V: [ 99 122 100 124 134 117 191  88 173 105 122 117 140 116]
C: [116 101  95 120 105 100 159  98 189 125 132 125 142 120]
D: [112  94  96 127  95  86 118  96 197 124 147 117 141 114]
Z: [117 101  98 123 103 100 161  99 185 125 123 123 141 119]
H: [111 119  81 116  99  92 167  95 209 122 130 126 149 118]
common C D:  : [95]
find: [ 99 122 100 124 134 117 191  88 173 105 122 117 140 116] : V
succ: [159] : [98]

Q: [133 108  54 120 178 125 100 135 140 167 142]
X: [133  78 194 144 193  78 126 115 154  77  85]
G: [132 147 190 107 107  67 150  53 115 117 122]
A: [127 144 194  78 129 184 164 128 118 111 146]
P: [133 129 194 144  78 193 115 154 124 101 159]
R: [133 129 194 144  78 193 115 154 126 150 155]
find: [133 129 194 144  78 193 115 154 124 101 159] : P
find: [194 144  78 193 115 154 126] : R
succ: [100] : [135]
common Q X:  : [133]
chg P: [133 129 194 144  78 193 115 154 125 101 159] : 9, [124]

Muke: [119 119  95 116]
pav: [115 160 118 207]
bif: [184 160 206 161]
find: [118 207] : pav
common pav bif:  : [160]
succ: [118] : [207]
find: [184 160 206 161] : bif

lalaf: [127 107 163  97 123  98 120 109 135 107 143 135 134 133 127 119 134 136
 128 125 126 119 129 124 138 127 140 134 126  70 110 142 127 152 128 108
 116 110 122 112 133 128 127 133 124 110 138]
vus: [130 129 117 138 130 110 117 131 134 135 111 127 139 120 124 129 126 131
 133 115 126 113 118 134 140 137 157 129 131  83 115 122 139 144 130 115
 116 130 142 120 130 129 120 106 141 108 114]
renip: [106 126 124 133 125  81 132 143 135 111 145 119 127 132 127 131 131 124
 134 123 128 116 123 130 137 121 128 134 117 196 123 115 143 131 114 119
 109  93 145 131 126 128 133 113 124 137 131]
neseg: [122 122 123 114 124 112 112 113 132 112 117 128 132 127 113 118 128 135
 144 121 138 147 124 133 139 133 135 128 119  95 119 125 133 152 115 148
 113 135 130 149 125 125 134 140 112 146 144]
Tir: [133 124  97 140 120 139 134 133 135 127 112 119 129 124 124 121 138 125
 126 135 118 100 134 132 129 127 131 125 146 124 144 125 131 113 139 112
 133 145 120 133 127 134 121 116 136 131 110]
rapos: [130 134 106 141 127 117 123 118 147 142 131  99 130 134 132 131 126 132
 124 106 122 133 130 129 123 133 130 125 121 120 123 123 130 126 107 136
 120 172 123 108 121 139 139 124 117 124 129]
Sakuz: [129 150  95 137 123 133 131 118 119 121  78 127 129 123 139 131 124 132
 127 129 130  91 132 124 136 117 140 126 122  98 123  97 129 137 108 124
 113 120 132 128 132 127 120 121 133 112 137]
koz: [129 150  95 137 123 133 131 118 119 125  78 127 129 123 139 131 124 132
 127 129 130  91 132 124 136 117 140 126 122  98 123  97 129 137 108 124
 113 120 132 131 132 127 120 121 133 132 137]
find: [129 150  95 137 123 133 131 118 119 121  78 127 129 123 139 131 124 132
 127 129 130  91 132 124 136 117 140 126 122  98 123  97 129 137 108 124
 113 120 132 128 132 127 120 121 133 112 137] : Sakuz
find: [130 134 106 141 127 117 123 118 147 142 131  99 130 134 132 131 126 132
 124 106 122 133 130 129 123 133 130 125 121 120 123 123 130 126 107 136
 120 172 123 108 121 139 139 124 117 124 129] : rapos
find: [127 107 163  97 123  98 120 109 135 107 143 135 134 133 127 119 134 136
 128 125 126 119 129 124 138 127 140 134 126  70 110 142 127 152 128 108
 116 110 122 112 133 128 127 133 124 110 138] : lalaf

peka: [132 128 123 126 130 128 132 126 122 124 131 120 138 133 137 116 136 124
 132 122 115 128 124 123]
Rusu: [139 150 193 183  77 179 124  44 205  84  56 182  84 176  98 197 115 106
 113  70  96  53  43 212]
lig: [130 127 127 127 137 127 130 129 124 127 126 125 130 128 133 127 133 126
 133 128 129 126 128 125]
koret: [ 56 137 166 159  84 152 113 126 174 103  81 158  87 147  98 173 107 111
 103  98 113  81  75 183]
Gule: [147  66  89 157 125 158 146 141 144  83 125  78 147 145 144  87 142  66
 136 107  73 106 132 144]
common lig Gule:  : [125]
chg Gule: [147  66  89 157 125 158 146 142 144  83 125  78 147 145 144  87 142  66
 136 107  73 106 132 144] : 8, [141]
succ: [120] : [138]
find: [132 128 123 126 130 128 132 126 122 124 131 120 138 133 137 116 136 124
 132 122 115 128 124 123] : peka
chg Gule: [147  65  89 157 125 158 146 141 144  83 125  78 147 145 144  87 142  66
 136 107  73 106 132 144] : 2, [66]

zisav: [ 86 158  76  84 176 159 163 176 187  96 177 102 118 133 167 104 128  63
 171 172 163 144]
pasu: [123 156  76 130 123 124 139 106 161 127 169 151 128  83 127 109 129  85
 150 112  96 171]
nus: [108 113  76  65 168 155 169 178 179 107 162  92  97 106 172 160  70 121
 186 139 206 130]
muna: [123 156  76 130 123 124 139 106 161 127 169 151 128 161 127 109 129  85
 150 172  96 171]
misun: [129 108  76  63 161 145 173 178 164 102 151  90  86  91 158 161  98 153
 172 121 207 129]
vod: [ 91 131  76  75 174 159 167 176 185 106 176  94 107 120 173 135  50  83
 186 158 190 135]
tupa: [106 161 127 169 151 128  83 127 107 164 102 146 154 159 112 129 165 105
 101 144  74 167]
tura: [146 128  76 188  82 120  63  74  90 159  73 153 159 147 107 125 166 127
  95 117  76  99]
succ: [133] : [167]
find: [106 161 127 169 151 128  83 127 109] : pasu
find: [123 156  76 130 123 124 139 106 161 127 169 151 128 161 127 109 129  85
 150 172  96 171] : muna
find: [106 161 127 169 151 128  83 127 107 164 102 146 154 159 112 129 165 105
 101 144  74 167] : tupa
find: [151 128 161 127 109 129  85 150] : muna

zoz: [ 98 129 167 121 138 107]
botuk: [112 140 165 122 142 101]
naf: [126  98 161 122 129 113]
Vukid: [ 98 161 129 113 126 123]
fulut: [146 143  92 193 160 145]
Gumid: [141 102 142 114  75 151]
lukem: [ 83 198 105 125 103  77]
peza: [136  71 184  77  78 196]
chg naf: [126  97 161 122 129 113] : 2, [98]
order: [129 113 126  98 161 122] : naf

Seko: [114 132 164 143 210 123 102 100 112 105 113 155  96 117 120 116  74 113
  86 136 121 127 162]
Dofal: [100 119 106 139 182  98  91 106  97 154 153  82 141 150 147 140 124 162
 149 137 125 113 151]
mutu: [137 141 174 167  70 128 149 154 154  96  90 151 102 122 122 107 152 120
 121  82 144 118 115]
Befil: [167 136 142 156  84 172 174 147 156  99 101 185 116 100 104 126 118  88
 210 132 123 152 106]
find: [100 119 106 139 182  98  91 106  97 154 153  82 141 150 147 140 124 162
 149 137 125 113 151] : Dofal
succ: [140] : [124]
chg Dofal: [100 119 106 139 182  98  91 106  97 154 153  82 140 150 147 140 124 162
 149 137 125 113 151] : 13, [141]

pebip: [162 177  67 158 119  77  94]
volef: [133 185  69 189  97 170 128]
dugil: [ 94 185 155  91 150 155 161]
bevut: [175  99 169  98  81  73 103]
Niza: [105 154 179 169  95  80  96]
Bufo: [103  90 138 179 129  91 102]
toduk: [ 82 166 183 127 142  95  92]
lumu: [138 172 160 181 122 100 181]
kup: [167  92 147 167 159 166 102]
nobis: [105 154 179 169  84  83 162]
fifug: [112 172 119 159  82  97  74]
common kup fifug:  : [159]
common dugil Bufo:  : [91]
find: [154 179 169  84  83 162] : nobis
find: [166 183] : toduk
common toduk Niza:  : [95]
find: [ 94 185 155  91 150 155 161] : dugil

kisu: [144  54 143 105]
sef: [125  63 142 104]
mize: [170 135  47 151]
sotor: [150  50 144 103]
lasuk: [ 47 170 135 167]
fot: [105  55 144 143]
chg mize: [170 135  48 151] : 3, [47]
order: [ 54 105 143 144] : kisu
find: [ 47 170 135] : lasuk

bedi: [116 126 141 163 119 149 134]
vufe: [143  88 164 162 105 136 120]
Kavu: [155  95 154 155 105 122 125]
Kag: [121 162 114  99 150 122 133]
res: [ 94 151 117 143 142 155 128]
Vekog: [178  60 178 175  79 118 132]
zun: [128 143 146 109 131 113 127]
gopit: [146 134 114 147 131 102 127]
Ves: [154 112 130 121 109 101 132]
chg vufe: [143  88 165 162 105 136 120] : 3, [164]
chg res: [ 94 151 117 143 142 155 129] : 7, [128]
find: [116 126 141 163 119 149 134] : bedi

